(in the rows, 128 means zero)
One turn moves each row of this set onto another row. After a few examples, where does it send each row asked below?
Z511: [ 97 189 136 169 134  96 164 103 139 111 123  96 148 113 127 131 114 152
 163 130 148 128 105 127 113 117 104 125 132 115 120 119 123 136]
Z933: [115 163 128 126 109 112 125 134 139 137 111 139 149  89 152 120 151 111
 116 142 153 116 102 111 138 159 101 157 126 108 117 137 104 140]
Z50: [115 160 108 149 116 103 126 117 153 135  97 172 149 109 152 110 117 110
 131 120 123 140 148  91 119 123  89 120 141 112  95 109 135 130]
Z86: [108 150 140 136 141 139 123 114 125 136  98 110 112  98 150 113 116 122
 149 134 126  92 133  92 134 101 103 108 107 118  91 142 110 128]
Z400: [137 140 141 134  81 113 138 115 117 121 133 128 143 117 139 133  78  95
 150 127 132 106 114 145 125 142  81 119 119 143 131 103 112 125]
Z782: [108 166 132 143  95  94 126 134 136 129 130 143 161  79 150 121 135 103
 120 124 142  98 113  92 138 160 107 122 150 111 111 128 118 132]
Z325: [119 136 118 126 107 103 162 112 127 139 107 108 115 124 134 126  80 108
 141 135 153 108  98 149 134 142  80 144 116 137 130 109 113 132]
Z911: [127 177 120 169 107 136 116 138 133 124 121 150 135  94 159 126  94 117
 149 125 124 140 143 109  94 145  89 131 110 154 121  99 120 128]
Z573: [111 155 113 137 148  95 106 112 146 136  99 151 126 111 132 100 122 116
 121 135 132 123 124  97 134 121  75 145 125  93 112 111 143 145]
Z535: [ 99 167 112 154 108  89 124 148 146 139 111 135 151  94 135 106 132 122
 125 150 144 109 122 106 148 165  94 149 148 120  91 134 111 133]
Z742: [117 159 131 109 128  98 110 123 137 141  81 152 148  95 138 127 121 102
 133 118 120 129 139  97 130 128  94 124 123  89 123 105 124 119]
Z59: [ 79 151 127 114 105 129 115 124 112 148  94 140 145 111 150 132 118  98
 151 114 133 108  95 122 151 135  82 110 128 116 111 136 140 139]
Z153: [101 146 146 149 136 127 148 117 144 137  90 121 123 109 153 128 122 123
 162 118 123  89 136 110 134 110 103  96 120 110  86 134 108 123]
Z246: [103 168 133 152 118  81 159 117 140 102 133 100 150 109 133 121 123 153
 154 129 136 145 103 120 124 108 108 123 135  99 118 122 127 149]
Z927: [117 145 135 166 136 143 119 119 137 132 109 126 130 112 146 122 120 129
 159 137 119  95 140 116 131 103  92 107 110 114  83 143 111 133]
Z367: [106 170 137 143 149 101 128 138 142 140 100 122 142 106 129 151  96 116
 158 107 144 114 133 139 118 157  92 127 111 112 149  93 111 120]
Z171: [119 145 108 141  93 102 143 116 122 125 131 112 125 117 129 113  62 104
 136 138 139 113 118 119 130 138  82 132 126 170  98 111 119 124]
Z45: [105 200 144 141 111 111 160 108 120 102 116  91 135  94 141 125 116 131
 163 143 133 144 116  93  98 118 110 130 127 138 105 118 121 119]
Z670: [116 192 147 160 111 114 125 123 113 104 116 100 148  91 125 131 111 158
 167 151 119 133 111 126 114 115  99 133 112 118 132 116 115 129]
Z261: [ 75 154 114 122 119 130 110 120 119 148  99 137 139 126 144 111 116 105
 145 131 143 117 100 119 153 132  75 128 126 135  90 143 140 147]
Z962: [107 179 139 124 104  94 159 120 130  98 122  97 144 101 142 114 126 138
 154 140 129 164 116  97 114 111 115 131 130 124 101 122 117 134]
Z733: [ 98 175 120 150 157 103 138 116 139 126 124 110  95 104 141 110  98 104
 135 126 154 114 117  90 104 148  82 144 120 140 117  99 145 137]
Z991: [140 159 133 164  93 121 134 129 121 117 131 134 143  94 152 124  83 108
 155 127 127 124 132 130 103 144  76 126 108 162 137 101 116 135]
Z267: [ 80 156 122 135  96 128 113 130 117 144 104 147 152 121 148 117 112  96
 160 126 128 114 117 116 147 137  76 105 143 133  88 136 143 136]
Z680: [112 162 119 145 133  91 150 116 128 119 129  96 111 100 133 108  79 101
 140 131 147 112 120 103 112 148  74 143 115 170 112 105 133 134]
Z684: [116 175 144 140 103  92 127 137 119 100 125  98 152  95 126 115 119 153
 162 152 115 150 117 118 126 111 103 130 124 104 122 119 116 138]
Z132: [117 153 126 140 133  95 160 128 136 139 102 106 138 105 133 144  86 113
 156 115 152 114 119 152 121 152  81 137 107 134 150 102 108 130]

Z132 goes to Z991
Z400 goes to Z171
Z927 goes to Z86
Now find these:
Z933 goes to Z782
Z684 goes to Z962
Z911 goes to Z733
Z670 goes to Z45
Z261 goes to Z59
Z573 goes to Z742

One turn moves each row of this set onto another row. After a few examples, where does it send each row asked below?
Z152: [100 138 120 146 123 112 128 154 148 137 115  91  99 155 142 157 116]
Z173: [131 159 129 121 136 154 151 149 113 142  88 126 128 144 140 117 104]
Z793: [106 157 142 130 104 123 156 149  94 106  98  87 107 141 162 129 102]
Z627: [111 170 143 153 108 130 143 138 104 140  96 121 117 131  99 142 147]
Z574: [114 158 128 138 126 158 146 120 137 135 108 128 115 146 166 106 133]
Z84: [ 84 142 128 146 127 133 139 128 134  97 117  83  99 176 142 138 138]
Z882: [ 88 157 127 133  97 123 154 143 104 142  89 107 117 126 104 135 136]
Z751: [ 86 160 125 162 118 126 136 140 112 129 106  80  97 143 109 118 116]
Z339: [123 169  97  98 102 119 160 132 122 124 113 115 122 151 152 153 136]
Z346: [110 156 125 121  99 144 130 132  95  96 103 109 127 128 128 124 160]
Z510: [110 193 119 120 126 156 151 127 113 109  89 118 120 176 136 152 132]
Z802: [123 179  99 122 135 128 161 153 125 122 116  93 102 157 140 121 170]
Z184: [108 173 137 118 119 147 158 117  92 119 101  89 107 130 117 119 140]
Z192: [123 171 119 147 144 129 122 167 104 123 100  76 121 155 147 132 163]
Z656: [129 140 112 144 123 110 154 171 115 126 102  84 129 141 145 106 137]
Z138: [101 158 108 164 113 123 161 167 137 130 124  99 119 175 144 149 131]
Z922: [121 181 106 115 110 153 129 132 121 113 129 117 105 162 124 156 146]
Z4: [ 95 129 140 116 111 141 155 127 136 117 116 100  95 145 115 145 132]
Z992: [118 166 110 161 146 144 142 124 132 153  99 123 114 165 130 131 136]
Z116: [104 164 135 152 134 149 130 121 140 148 114 109 118 137 136 161 151]
Z940: [ 88 134 125 135 117 141 144 139 135 103 115  93 109 172 162 123 113]
Z578: [119 153 110 136 119 130 142 120 136 150 109 120 130 135 168 115 133]
Z981: [133 179 151 134 126 145 136 167  96 105 102 101 111 165 135 158 124]
Z433: [114 137 136 141 122  97 128 155 113 144  94 110 126 156 162 121 147]
Z683: [105 181  99 122  94 110 156 139 128 135 108 116 113 158 133 161 125]
Z348: [109 144 130 134 144 136 129 149 101 108  96  76 120 151 145 120 169]
Z727: [134 162 154 149 115 130 129 161  99 121 102 114 125 160 128 151 105]
Z109: [130 152  90 111 109 113 121 155 107 121 107  89 129 155 127 148 137]
Z530: [146 165 149 143 127 129 115 133 127 127 115 119 100 173 149 128 122]
Z919: [123 149 154 102 106 122 131 156 106 106  94 110 114 162 141 119 114]

Z152 goes to Z992
Z530 goes to Z802
Now find these:
Z192 goes to Z84
Z116 goes to Z510
Z683 goes to Z627

One turn moves each row of this set onto another row. After a few examples, where does it send each row asked below?
Z226: [129 123 160 122 141 113 117 178  96 168 122 127  97 122 119 144 102 127
 112 144 152 109 164 110 143 143 119 115 106]
Z710: [150 111 136 130  98 106 153 157  81 142 102 162  89 131 123 120 102 127
  86 147 167 124 170 111 131 134 112 163 128]
Z270: [165 100 122 126 110  84 125 127 100 166 102 120  92 175  94 148 107 125
 103 152 158 117 162 129  97 130 118 147 143]
Z671: [141 115 124 133 134  58 123 119 135 156 112 165 112 147 116 122  98 156
 135 137 184 124 142 114 109 126 130 156 107]
Z302: [143 117 160 123 111  97 139 163 101 146 136 131 114 117 133 118  96 136
 119 129 143  96 133 117 131 149 122 123 117]
Z415: [160 118 125 138  89  98 140 161  96 132 100 164 112 156 129 130  91 122
 100 157 172 130 140 116 123 132 123 178 133]
Z97: [151 117 123 149  89  79 140 155  87 145 106 161 108 141 120 114  82 101
 101 151 172 127 163 118 127 130 112 157 113]
Z492: [141 151 133 109 160  72  85 146 125 166 100 143 115 141 124 100 102  99
 100 135 165 110 139 123 113 120 132 135 116]
Z599: [156 123 136 126 110  98 108 133 112 175  94 144  86 183  98 154  98 131
  96 148 160 101 161 137 103 133  96 154 141]
Z762: [176 132 132 114 155 118 102 175 104 166 125 161 119 134  85 106 115 144
  92 149 160 121 159 147 136 158 128 171 132]
Z485: [174 148 134 104 154 121 104 169 123 176 134 146 141 131  98 117 102 153
 123 161 179 127 159 130 130 137 118 148 130]
Z501: [145 133 126 120 174  74  77 151 115 158 101 149 101 137 124 121  84 106
 102 135 153 126 152 132 115 126 139 146 105]
Z763: [155 121 127 148 106 106 103 141  97 182 112 140 111 174 102 145  88 146
  96 146 170  87 179 135 109 147 107 147 140]
Z198: [136 109 115 142 123  70 138 116 118 149 113 134 115 153 118 135 115 155
 133 169 168 116 153 132 113 140 112 174 128]
Z976: [137 143 142  99 153 101  91 133 107 165 105 157 110 137 126 101 109  99
 100 128 180 132 149 116 124 129 143 151 100]
Z150: [139 147 128  98 162  73 107 122 126 166 116 158 110 142 128 113 102 104
  97 141 139 113 150 113  95 127 123 141 116]
Z442: [129 102 168 115 123 101 119 165 105 156 128 138 114 112 114 121 101 147
 102 140 151  95 149 116 144 137 127 123  96]
Z660: [173 142 123 144 134  92 106 150 104 192 107 126 103 163  96 153  99 141
  98 149 163 108 161 134  96 147 108 155 154]
Z412: [128 111 160 119 132 101 116 182 101 145 121 139 102 129 120 105  91 163
 118 135 150 105 161 132 137 127 115 124 104]
Z815: [195 135 141  98 139 123 114 153 129 163 111 156 132 143 105 125 102 140
  97 158 157  97 165 124 134 164 122 163 143]
Z146: [176 138 146  99 148 127 114 151 127 161 125 160 148 137  87 114  90 148
  96 165 161 115 163 128 131 148 132 155 130]
Z475: [142 137 127  97 174  91 103 128 101 157 118 152 109 149 130 107 106  90
  92 130 158 115 145 118 114 129 125 138 116]
Z449: [124 119 108 127 123  60 137 131 126 154 138 157 103 152 105 144 107 155
 127 152 170 123 142 129 106 145 117 162 123]
Z17: [178 127 137 104 166 121 111 173 113 165 131 157 133 128 105 119 102 133
  90 167 170 113 165 133 132 155 116 159 151]
Z909: [144 111 105 140 139  64 131 130 132 174 133 179 110 168 109 122 108 145
 121 156 184 122 156 125 109 146 124 153 114]
Z57: [153 117 124 155  96 105 138 134 114 132 104 154  99 157 113 116 106 128
  94 166 165 133 153 111 114 125 130 167 145]
Z490: [141 133 160 126 126  94 126 170 108 156 128 119 105 122 129 127 102 135
 119 151 146  90 144 127 149 144 124 114 104]

Z763 goes to Z909
Z762 goes to Z501
Now find these:
Z442 goes to Z17
Z815 goes to Z150
Z226 goes to Z485
Z599 goes to Z449
Z475 goes to Z490
Z270 goes to Z198
Z710 goes to Z660

